In the data rows, the value 50 means zero.
Here are some numbered points:
  60  56  69  69  67  60  60  55  62  67  65  69  60  54  59  58  59 0
  57  51  54  65  74  62  59  60  54  63  73  70  57  67  71  63  64 1
  56  70  54  62  52  53  65  67  71  62  74  56  63  72  53  51  50 2
  69  52  53  57  74  67  58  66  54  54  72  74  59  59  74  70  66 3
  60  57  69  64  62  60  65  68  69  71  62  56  59  68  63  53  56 4
  68  67  71  53  51  60  73  61  62  64  52  55  70  71  57  61  72 5
  60  57  73  68  55  54  62  70  68  69  65  54  52  59  73  60  53 6
  61  56  55  57  72  67  60  59  53  63  74  69  58  70  70  67  60 7
  65  57  66  62  57  56  70  67  63  64  59  57  65  68  58  68  73 8
  57  58  65  59  60  64  70  62  71  62  56  66  67  63  55  64  68 9
  54  67  57  54  61  68  65  59  63  56  67  70  70  68  53  58  58 10
  68  68  55  67  64  55  52  62  54  56  57  68  52  53  61  68  62 11
  58  64  59  56  65  64  64  60  59  59  68  66  68  71  54  56  59 12
  74  55  55  69  71  74  72  51  53  72  73  69  70  58  75  63  58 13
  56  56  68  72  73  58  54  55  72  73  69  66  59  53  54  52  58 14
  59  58  73  70  63  53  58  72  64  69  66  59  53  55  71  60  54 15
  59  65  66  66  68  61  59  71  65  62  67  65  58  56  64  67  62 16
  60  63  65  69  68  58  59  71  69  64  61  58  59  66  65  58  60 17
  54  70  52  51  56  68  65  57  63  52  73  73  74  66  51  58  52 18
  51  69  52  54  58  63  66  57  70  59  73  64  73  71  50  51  51 19
  72  70  59  59  65  74  68  56  58  64  63  71  69  55  73  67  62 20
  60  62  55  63  66  67  59  65  52  59  62  61  60  65  67  64  63 21
  55  54  56  66  69  71  61  73  50  58  72  59  61  69  71  65  60 22
  67  52  59  62  66  61  66  66  58  61  67  64  64  65  65  69  66 23
  61  63  67  70  70  66  61  54  66  70  65  66  63  52  62  59  60 24
  53  60  56  63  69  69  61  65  59  60  65  66  65  66  68  60  63 25
  71  59  58  62  71  69  63  61  56  61  70  69  63  58  73  64  61 26
  72  70  56  52  56  68  55  62  57  52  54  74  60  53  70  73  69 27
  59  71  52  51  51  67  70  55  72  52  69  72  75  67  51  63  52 28
  55  60  62  62  67  63  63  67  70  66  59  62  64  66  59  57  64 29
  70  65  59  65  68  71  69  56  58  68  66  66  68  60  69  59  59 30
  62  68  60  53  53  66  69  58  67  56  59  68  71  61  60  66  65 31
Which point above is nearest to each new point? Its number follows each.
  53  57  62  61  62  65  67  66  74  67  59  60  64  68  55  55  61 29
  67  68  63  66  66  69  68  56  62  69  64  64  68  57  69  60  57 30
  57  56  73  67  63  55  63  67  65  69  65  56  56  67  64  53  55 4
  64  62  72  68  61  62  67  62  63  70  62  58  63  64  65  55  58 4
  54  58  67  72  74  61  53  55  71  72  66  65  58  51  54  58  60 14
  68  66  72  53  52  65  67  54  62  56  53  72  72  55  65  74  69 31
  57  55  61  64  75  63  55  61  65  64  60  60  64  60  54  61  66 29
  67  65  52  57  75  60  58  50  69  75  64  74  70  72  55  50  54 12
  66  68  55  51  66  69  58  59  56  51  63  75  62  56  74  73  70 27
  62  65  69  74  69  52  56  71  71  67  63  52  55  71  66  52  59 17
  63  68  71  59  54  61  65  58  63  65  55  58  69  70  57  61  71 5
  55  57  64  60  65  67  62  60  59  60  71  71  60  61  69  62  61 25
  66  55  67  60  56  55  70  68  67  65  55  55  68  70  54  70  70 8
  56  68  61  61  59  72  68  74  51  53  61  55  61  67  69  62  70 21
  65  68  66  68  63  56  54  66  66  62  59  58  54  64  65  58  62 17
  69  61  66  67  55  52  64  69  63  67  57  51  59  71  58  63  70 8
  65  55  54  55  72  70  59  66  55  55  70  74  60  56  71  69  66 3
  68  54  56  51  65  64  61  70  55  54  72  62  60  73  66  75  74 23
  50  50  58  71  72  63  59  51  55  72  73  69  57  65  70  63  60 1
  62  67  63  58  57  64  63  57  64  58  54  65  63  58  57  68  63 31
  62  55  68  66  60  54  67  70  66  71  64  54  59  70  61  60  62 4
  73  74  62  57  51  62  53  57  56  53  50  67  57  53  63  72  71 27
  60  62  64  57  59  65  67  59  69  63  58  67  68  61  58  66  67 9
  68  55  67  59  55  58  70  69  63  62  57  58  67  68  59  72  70 8
  57  63  70  58  58  64  68  60  66  63  57  67  67  62  60  66  67 9
  59  66  61  67  62  55  59  65  72  64  71  61  60  63  58  59  52 17
  73  59  65  66  56  61  72  64  63  68  59  54  71  69  60  67  68 8
  71  64  53  64  67  61  52  56  53  51  55  70  52  54  64  72  72 11
  72  72  68  70  60  65  65  58  59  69  58  59  64  59  66  57  58 30
  72  53  67  63  53  52  72  72  60  66  59  50  68  75  54  71  74 8
  50  52  58  67  68  72  59  73  52  60  70  60  63  68  74  66  57 22
  69  73  57  62  56  61  52  60  57  54  52  67  55  52  58  68  67 11
  68  54  60  54  54  55  72  73  65  68  63  50  57  74  62  71  73 8
  70  52  68  71  61  51  66  73  63  68  62  51  61  74  55  69  74 8
  69  73  58  60  55  60  52  61  58  55  52  65  54  53  59  65  66 11
  59  60  57  66  62  62  58  60  52  58  63  60  54  64  67  63  69 21
  69  66  69  67  60  68  72  56  63  71  59  63  70  62  63  59  61 30
  65  54  65  73  71  50  56  72  71  66  70  51  56  74  60  67  73 17
  69  62  69  74  70  50  55  73  71  67  68  50  55  75  63  67  73 17
  53  51  51  63  71  64  61  50  55  71  75  67  73  73  51  55  50 12
  51  57  51  54  67  70  63  53  72  58  72  62  73  72  51  50  51 19
  63  58  57  70  66  63  59  60  54  67  62  57  55  61  65  61  57 21
  64  68  68  70  62  55  55  68  67  64  59  56  55  64  63  57  59 17
  67  52  61  59  58  55  72  71  65  65  60  51  69  73  53  73  74 8
  64  62  64  57  60  61  64  63  60  62  59  59  68  71  58  66  72 8
  60  60  64  62  64  62  62  67  69  65  59  63  62  61  62  64  63 29
  66  55  65  63  58  57  70  69  63  66  59  56  66  71  56  68  69 8
  58  59  65  62  64  62  60  59  69  67  60  63  64  64  57  56  64 29
  68  60  65  62  55  54  65  70  62  64  58  52  62  68  57  68  67 8
  65  56  55  55  72  68  61  65  55  55  72  74  59  61  73  69  67 3
  64  52  61  63  59  54  71  72  61  66  63  51  61  74  57  66  73 8
  52  71  53  69  68  52  54  69  73  62  74  57  67  73  51  50  51 2
  58  61  63  60  55  59  69  66  64  71  59  53  59  71  66  52  59 4
  73  70  67  69  61  73  74  51  59  74  60  64  73  61  68  57  59 30
  70  62  60  56  55  59  62  67  59  56  59  61  62  68  61  68  73 8
  65  65  71  55  53  62  72  65  68  66  53  54  68  72  55  57  71 5
  50  51  63  69  73  62  52  56  75  72  70  71  64  68  61  50  51 14
  59  72  61  67  62  51  53  70  68  61  66  55  61  64  57  59  55 17
